Look-ups in named tables: a row name and a column name give one cell, copied from the table.

lasifo:
,duder,kizur,gev,viki,salusi,tata,rud,vepa,pena,det
fem,155,45,144,84,159,114,59,175,59,91
kule,133,8,94,71,211,133,110,249,43,69
bolavo,124,79,123,104,86,91,145,157,123,140

fem, duder: 155
kule, kizur: 8
fem, salusi: 159
fem, viki: 84
bolavo, vepa: 157
fem, kizur: 45
kule, pena: 43
kule, vepa: 249
kule, rud: 110

ren =
	vesepu	pokep	meletol	koletu	ged	kilovo	nop	nasog
rufigo	734	659	639	713	669	554	712	720
nazafas	878	721	645	663	547	666	697	514
sim	206	748	632	620	623	825	631	574
kasorut	469	612	584	807	684	282	799	848
derike	559	746	635	616	639	840	624	590
potu	634	572	641	819	669	229	818	820
kigome	731	606	709	729	666	490	733	705
fid	790	710	603	656	751	762	629	782

vesepu of rufigo: 734
kilovo of sim: 825
kilovo of potu: 229
kilovo of derike: 840
pokep of rufigo: 659
meletol of fid: 603
nop of derike: 624
meletol of kasorut: 584
nop of nazafas: 697
nasog of nazafas: 514
kilovo of rufigo: 554
Row with the largest meletol: kigome

Table soz
         lurugu  zas  zun  lomo  ladi  fafo  dol
bitani      135  120  137   154   162   154  118
gol         180  182  182   114   123   181   87
maloruz     211  114  169   119   157   192   83
nir         174  120  202   161   150   159   59
bizeza      132  133  135   145   149   148  129
ribafoz      94  148  132   159   132   114  147
rokanod     129  148  129   122   114   105  158
puzer        80  142   49   113   117   100  243
kifim       160  162  153   112   113   148  130
roserez      60  123   63   146   136    65  219
gase         89  127  104   152   138    99  172
neve        178  155  166   122   140   183   96

ladi of gol is 123
ladi of maloruz is 157
ladi of kifim is 113
lurugu of nir is 174
ladi of rokanod is 114
lurugu of neve is 178
ladi of roserez is 136
ladi of neve is 140
dol of puzer is 243
lomo of neve is 122
ladi of nir is 150
lurugu of ribafoz is 94
zas of bitani is 120
Row with the largest ladi: bitani

Table gatami
|  | zili | lod | dod | git | ber | vinerol | leso |
|---|---|---|---|---|---|---|---|
| kuv | 163 | 133 | 121 | 141 | 110 | 204 | 151 |
| komu | 138 | 181 | 140 | 201 | 205 | 94 | 127 |
| fabon | 188 | 116 | 134 | 200 | 185 | 75 | 162 |
| nenapib | 119 | 126 | 119 | 151 | 220 | 39 | 204 |
| ripudig | 132 | 165 | 159 | 193 | 168 | 136 | 188 |
| rumido | 162 | 133 | 135 | 147 | 126 | 123 | 186 |

What is the leso of ripudig in gatami?
188
What is the ber of ripudig in gatami?
168
What is the lod of nenapib in gatami?
126
What is the git of komu in gatami?
201
What is the dod of kuv in gatami?
121
What is the leso of komu in gatami?
127
What is the dod of nenapib in gatami?
119
What is the dod of ripudig in gatami?
159
What is the zili of kuv in gatami?
163
What is the leso of rumido in gatami?
186
What is the lod of komu in gatami?
181
What is the ber of fabon in gatami?
185

kamusa:
,puguz,betepa,radibe
sop,148,93,110
pif,137,86,77
bug,134,101,133
nuru,165,92,52
limen,112,104,51
serod,91,121,151
nokoba,131,125,165
renap,124,118,115
kada,123,205,151
sutame,129,68,123
zusad,93,93,147
feg,122,100,161
sudu,97,58,157

limen, betepa: 104
feg, radibe: 161
renap, betepa: 118
pif, puguz: 137
nuru, betepa: 92
sop, betepa: 93
nuru, puguz: 165
limen, puguz: 112
nuru, radibe: 52
bug, betepa: 101
serod, betepa: 121
sutame, puguz: 129

Table febure
,mivi,mifikol,kad
kovif,540,237,297
kar,135,885,157
fatelip,174,610,235
konak,171,482,176
menonus,509,453,177
baf,502,435,374
pozu,722,498,169
likasu,53,439,221
pamipi,153,520,475
nebizu,632,285,298
kirono,245,582,244
vinivun,340,297,389
ber,678,352,350
zamo,569,433,132

ber, kad: 350
kar, kad: 157
zamo, mivi: 569
pamipi, mifikol: 520
menonus, kad: 177
vinivun, mivi: 340
zamo, kad: 132
konak, kad: 176
kar, mifikol: 885
pozu, mifikol: 498
kovif, mifikol: 237
pozu, mivi: 722
kirono, mivi: 245
pamipi, kad: 475
pamipi, mivi: 153
fatelip, mifikol: 610
menonus, mivi: 509

tet:
	kore	bovidi	guzuki	repum
funesil	82624	66148	59848	4878
zoror	75426	68002	61672	68927
fifozu	68748	60913	72978	66363

guzuki of fifozu is 72978
kore of fifozu is 68748
bovidi of zoror is 68002
repum of zoror is 68927
bovidi of funesil is 66148
kore of zoror is 75426
kore of funesil is 82624
repum of fifozu is 66363
guzuki of funesil is 59848
guzuki of zoror is 61672
bovidi of fifozu is 60913
repum of funesil is 4878

pup:
|  | vuged | binal | bitubad | liso | gof | totolu | dov | bipot | bafekul | tibu |
|---|---|---|---|---|---|---|---|---|---|---|
| nusunuz | 6890 | 7663 | 4658 | 4300 | 2941 | 4831 | 3305 | 6026 | 3776 | 3954 |
| pok | 4888 | 6493 | 7242 | 8650 | 5418 | 4029 | 5348 | 3181 | 6752 | 5857 |
| kadumir | 6744 | 4612 | 2374 | 6290 | 7485 | 5066 | 6316 | 5922 | 6566 | 5144 |
| kenosek | 6758 | 2909 | 3887 | 5162 | 5825 | 5898 | 5554 | 7373 | 5794 | 8148 |
| dar | 5022 | 7577 | 8751 | 5058 | 3635 | 7834 | 3592 | 5849 | 6341 | 5994 |
| pekig | 4527 | 4985 | 8406 | 5338 | 4310 | 7370 | 3326 | 6520 | 6646 | 5781 |

dar, vuged => 5022
kadumir, liso => 6290
nusunuz, bipot => 6026
kadumir, gof => 7485
pok, bafekul => 6752
kenosek, totolu => 5898
kenosek, tibu => 8148
kenosek, bitubad => 3887
nusunuz, vuged => 6890
kadumir, bitubad => 2374
kenosek, vuged => 6758
kadumir, totolu => 5066
dar, totolu => 7834
Row with the largest bitubad: dar

tofemu =
	natuvop	pifufa	tonipa	peka	vabok	vedumet
kas	56850	45865	35119	59093	62467	62745
robufe	19295	59316	60654	22857	17946	23163
zuratep	49736	75429	35694	63258	63813	72164
zuko	72953	44464	24087	75986	82411	83698
fep	62618	28474	40987	55758	65499	62010
natago	42070	23947	47538	33692	35248	29839
dofe	38436	45549	46480	39088	37682	36476
ses	49212	36027	37404	47559	47724	42997
garafi	24964	42238	51801	24234	16701	17666
pez	57271	18335	46485	45776	53097	48318

What is the natuvop of fep in tofemu? 62618
What is the vabok of natago in tofemu? 35248
What is the tonipa of robufe in tofemu? 60654
What is the natuvop of kas in tofemu? 56850
What is the vabok of zuratep in tofemu? 63813
What is the peka of zuko in tofemu? 75986
What is the peka of fep in tofemu? 55758
What is the tonipa of garafi in tofemu? 51801
What is the vedumet of zuratep in tofemu? 72164
What is the vedumet of dofe in tofemu? 36476
What is the peka of robufe in tofemu? 22857
Row with the largest peka: zuko

kar
         vidudig  kunika  ferepi  dinosi    val    fud   vudu
zuro       -1394   -2370    4337    4889   5462  -2311   4723
raral       4360    4198   -2011   -2853  -2671   4498  -2679
gigoniv     3827    3336    5675   -6995   5281   3674  -6737
rul         6041    6268    -154    -444  -1084   6331   -505
nasak        414   -1274    7490   -1281   7667  -1243  -1256
sunifir      637    -337    7120   -1265   6502   -303  -1116
pifo        6525    7754    -167    9680    794   7906   9511

zuro, vudu => 4723
raral, ferepi => -2011
zuro, ferepi => 4337
gigoniv, kunika => 3336
gigoniv, dinosi => -6995
nasak, kunika => -1274
raral, dinosi => -2853
sunifir, ferepi => 7120
sunifir, vidudig => 637
nasak, dinosi => -1281
nasak, fud => -1243
sunifir, vudu => -1116
rul, dinosi => -444
sunifir, kunika => -337
raral, kunika => 4198
zuro, kunika => -2370
gigoniv, vudu => -6737
raral, vidudig => 4360
nasak, vudu => -1256
Row with the largest ferepi: nasak

Table tob
        res  zot  birudi  kanet  vus
pom      77   10       2     22   54
rul      77   28       3     22   28
mokere   62   23      28     22   26
nadu     28   10       2     28   54

vus of mokere: 26
birudi of nadu: 2
vus of pom: 54
vus of nadu: 54
vus of rul: 28
res of nadu: 28
res of mokere: 62
kanet of rul: 22
res of pom: 77
birudi of mokere: 28
zot of pom: 10

tepodud
cols = gezike, disafi, fufifor, risa, luseni, zofod
lol: [449, -570, -51, 154, -327, 164]
sogan: [354, -227, 314, 587, -246, 679]
kabe: [180, -733, 325, 640, -555, 735]
lazefib: [76, -13, 183, -162, -403, 71]
mur: [508, 563, -89, -821, -125, -570]
muli: [-600, -977, -544, 165, -24, -49]
dibati: [-671, 257, -383, -291, 348, -422]
kif: [7, 2, -492, -430, 154, -493]

What is the zofod of mur in tepodud? -570
What is the disafi of mur in tepodud? 563
What is the disafi of dibati in tepodud? 257
What is the luseni of lol in tepodud? -327
What is the risa of lazefib in tepodud? -162
What is the zofod of lol in tepodud? 164
What is the disafi of lol in tepodud? -570
What is the luseni of lazefib in tepodud? -403
What is the risa of dibati in tepodud? -291
What is the luseni of kif in tepodud? 154
What is the risa of muli in tepodud? 165
What is the gezike of lazefib in tepodud? 76
Which row has the largest luseni? dibati

